In the data rows, the value 128 means zero.
Some points, one per row:
[114 144 114 109 128 123 112 117 121 113 103 109 121 125 131 128 132 147 129 108 135 129 120 124]
[115 173  94 130 130 155  99  73 110 133 155 112 159 127 150 102  99 116 180  82  69 123 133 146]
[172 101 156 120 170 137 162 162 152 168 110 173 112 171  83 156 105 132 139 144 177 166 158 140]
[151  73 125  73 177  96 165 116 129 180 128 156  72 160 125 180 118 131 116  99 139 148 180 164]
[101 179 183  73  94 180 133 128  71 100 183  81 122 105 176 149 132 114  72 182 123  68  91  86]
[137 104 118  96 141 132 120 137 137 108 130 141 105 139 115  83 153 152  86  94 140 119 141 138]
[104 143  95 114 103 150  97 102 101  94 105  92 101 108 159 117 147 149 125 102 109 108 104 115]
[122 136 106 112 134 119 134 102 106 119 110 115 135 145 124 149  99 158 158 133 139 124  99 140]
[105  71  74  73 177 100 160  73  71 180 126 116  72 157 181 180 163 140  78  74  79 127 180 179]
[127 128  98 146 113 158  91 101  99  72 143  88 125 109 182 166 158 140 127  74 114 111  72 155]
[101 127 158 181  81 107 158 170 161 110 183 108 130  70 175 118 136  86  94 152 104  68 159  70]
[113 135 106 110  99 106 106  89 148  99  97 109  80 113 146 135 142 161 144 114 142 114 109 144]
[ 72 138 136 181  69 165 114 135 135  72 175  73 114  70 182  84 180  82  72 145  69  68 116  70]
[118 142 112 115 125 145 111 107 119 115 108 111 109 121 138 129 143 148 132 104 131 125 116 125]
[ 85 136  84 115 105 157  83  90 100  72 104  78 106  98 175  74 176 150 125  95  92  86 113 112]
[146 116 147 122 153 129 148 137 161 144 109 143 108 147 102 145 110 152 125 112 159 140 131 122]
[154 114 153 113 151 116 147 151 143 147 119 156 136 147  98 152 102 143 125 120 168 151 133 138]
[142 179 117 147 177  72  73  73 109 178 107 181  72 157  78 103  72  78 149 180 133 158 132 128]
[169 133 112 144 140 180 115 182 123 116 119 130  75 134 141 180  73 147 139  74 138 135  72 145]
[112 118 111 129 133 165 116 112  86 103  99  94 101 119 154 123 143 140 112 105 126  97 132 111]
[134 139 104 123 158  83 112 147 133 171 146 130 160 114 139 117 106 167 154 152 161 116 144 101]
[173  90 170 130 148 107 165 142 150 159 115 168 119 148  80 157  93 134 124 135 156 161 156 147]
[115 147 107 103  87 149  92 129 118 130  85 110 157 150 134  97 162 144 130 118 152 150 129 136]
[163 115 154 116 162 106 149 145 142 161 114 159 132 150  94 145 107 147 133 119 163 159 143 144]
[181 143 183 161  98  72 182 182 170 180 183 145 152 167 109 180 135  90  83 162 171 109 172  79]
[156  71 183 181  76  72 116 182 179  88 183 178 180 178 119 180 170 179 180 106 177 171 160 109]
[111 109 121 106 151 151 103 110 101 104 119 116 138 129 141 129 120 118  98 155 136 129 109 120]
[168 106 160 117 170 116 156 158 142 154 120 166 140 158  90 152  97 134 133 117 173 156 151 143]
[ 98 179 108 140 124 180 113  89 106 121 129  94 144 117 154 117 124 140 151 115  91  88 131 110]
[ 75 179 102 132 117 179 133 144  71  85 171  79 132  78 182 113 180  82 158  85  69  97  72 164]
[109 115 114 112 151 148 105 110  97 103 111 114 137 120 146 133 134 113 106 143 143 122 111 122]
Then 12 other points, each followed by its number:
[121 176  74 100  69 180  73 182 145 163  74 121 180 178 109  86 180 113 144 141 177 177  90 153] 0
[104 143 105 115 116 154 106 100 103 103 103  94 108 108 153 123 145 146 134 102 115 114 117 111] 1
[181  82 181 122 171 109 172 148 174 177 126 181 136 175  77 139  89 115 161 141 152 163 180 165] 2
[173  97 172 119 177 101 159 158 154 163 125 181 147 162  78 163  91 124 129 146 177 171 161 153] 3
[116 141 116 112 121 124 114 112 106 116 105 113 123 120 136 122 137 138 112 107 138 132 113 122] 4
[179 107 132 121 140  72 182 135 105 163 131 178 155 178  74 180  74 110  80  91 156 177 154 129] 5
[ 98 144 100 114 105 140  97  98 106  95 102  89 113 102 154 112 152 144 130 107 109 105 122 117] 6
[138  71 181 181 177  72 182 182 167 180 183 169 180  70 140 153  72  70 146 176 130  68 180  70] 7
[118 132  93  76 121 124  77 133 159  72  80 139  91  75  97 116  92 178 180 182 130 151  99 101] 8
[162 110 152 109 155 114 143 146 152 145 108 167 127 141  83 154  93 145 150 158 170 167 140 142] 9
[112 140 159 181  77 119 135 170 153 115 180 116 143  86 158 111 150  81  76 166 109  90 117  71] 10
[ 82 142 144 181  69 145 125 147 137  80 183  79 126  70 182  92 180  74  74 154  76  68 117  70] 11
Which two of these numbered points are nearest to each point below, looking only along the 4 directions in which the first points spread most? Their numbers follow each, nearest first.
[112 179 113 136 127 160 110  73 127 140 141 122 175 108 128 130 103 139 167 135  86 136 132 144] > 8 4
[ 72 148 116 181  69 147 119 125 111  72 179  73 114  70 182  80 180  70  72 128  69  68  98  70] > 11 10
[114 141 170 181  69 124 151 174 160 111 183 112 143  94 166 117 156  77  75 150 111  83 119  73] > 10 11
[120 159 128 155 139 100  91 143 164  86 183 172 108 104 127  72 172  70  72 114  84  68 146  74] > 10 11
[ 82 179  93 127  97 180  77  73 117 106 144  91 177 103 158 124 132 147 171 135  69 112 128 129] > 6 1
[112 135 166 181  76 127 153 169 146 109 180 112 144  80 167 113 154  79  72 159 113  76 121  70] > 10 11
[172  91 183 181 125  96 182 182 179 174 183 181 180 124 109 147 104  70  92 178 157 130 160  96] > 7 3
[181  71 168 141 177  80 170 182 161 174 139 181 166 164  74 121  72 124 180 152 123 152 180 168] > 3 2
[173 110 183 181  92 109 182 182 158 164 183 165 180 106 102 170 120  74  72 169 126 122 169  87] > 7 10
[181 114 161 123 172  87 182 144 110 180 108 175 180 178  74 180  72 139 148 166 163 161 143 163] > 2 3
[ 72 166 160 161  69 180 111 122  75  72 167  73 127  70 182  85 180  77  72 168  69  68 107  70] > 11 10
[ 72 145 119 181  69 180 102  99 120  72 183  73 141  70 182  72 180  70  72 143  69  68 122  70] > 11 10
[ 72 149 129 181  69 175 106 127 122  72 179  73 130  70 182  72 180  70  72 144  69  68 116  70] > 11 10
[181  90 183 157 177 153 182 182 174 153 183 181 149 150 118 180 109  70 115 182 149 135 180  81] > 7 3
[ 72 171 118 181  69 180  73 129 132  83 161  73 105  70 182  72 180  70  72 181  69  68  89  70] > 11 10
[ 80 108 117 181  69 163 109 156  88  72 177  73  72  70 182  72 180  70  85  84  69  68 117  70] > 11 10
[181  95 175 122 137  72 182 140 169 167  78 181 106 168  75 180  91 141 146 123 177 153 146 179] > 2 3
[181  72 183 134 175 105 182 130 137 180 126 181 179 178  74 166  72  89 180 174 133 166 180 179] > 2 3
[133 141 124 117 156 154 130 132 117 121 104 117 116 150 122 124 134 146 119 103 155 114 127 121] > 4 1
[181  97 183 181  69  72 182 182 160 141 183 181 180 147  74 180 108  70  76 182 116 177 176 146] > 7 3
[129 140 119 103 126 124 124 122 125 114 106 119 111 129 123 130 125 153 126 110 143 130 127 127] > 4 1
[181  71 157 181 155 180 180 150 160 180 138 181  72 178  87 180 161 117 180 182 177 168 115 179] > 3 5
[123 133 118 115 136 137 123 124 144 116 111 124 116 135 119 139 129 141 129 115 143 135 120 127] > 4 8
[150 139 183 164  69 111 139 182 178 176 133 172 180 173  97  84 161  70  86 173 177 168 163 101] > 7 9
[121 136 126 127 130 125 122 112 115 116 110 122 121 130 128 125 132 156 127 111 148 133 119 131] > 4 1
[173  99 176 122 174 102 163 158 157 175 122 176 130 167  75 163  96 127 136 138 174 159 153 145] > 3 2
[141 123 183 181 109 107 175 182 179 151 183 157 165 114 131 144 116  81  77 161 140 108 140  79] > 7 10
[151 154 148 117 147 134 135 118 163 164 130 157 179 141  95 148  93 132 155 140 143 156 146 143] > 9 3
[ 72 170 137 181  69 180  87 129 126  92 183  73 134  70 182  96 180  74  72 176  69  68 116  70] > 11 10
[118  95 168 181  89 120 157 182  96 125 177 104 159  92 169  95 172 157  86 182  87  68  89  70] > 10 11
[ 72 179 110 152  69 180  75 121 128  72 183  73 176  70 182 125 180 121  73  74  69  68 117  70] > 11 6
[162 146 183 155 139  91 182 182 179 180 183 181 147  92 103 116 144  70 166 182 107 177  91  98] > 7 9
[136 137 105 125 105 134 115 100 107 106 106 114 100 137 107 145 120 167 103 135 113 152 144 129] > 4 1
[155 121 149 113 157 105 139 139 151 148 117 157 132 153  91 145 103 131 137 124 172 152 141 149] > 9 5
[164 148  81  73 177 180 127 177  71 108 183 104 129 125 180 140 180 179 169 150 102  76  83  99] > 1 6
[122  71  81  73  97  88 182  73 179 143 155 181  72 125  87  72  72 178 180 182 177 129  88 131] > 9 8
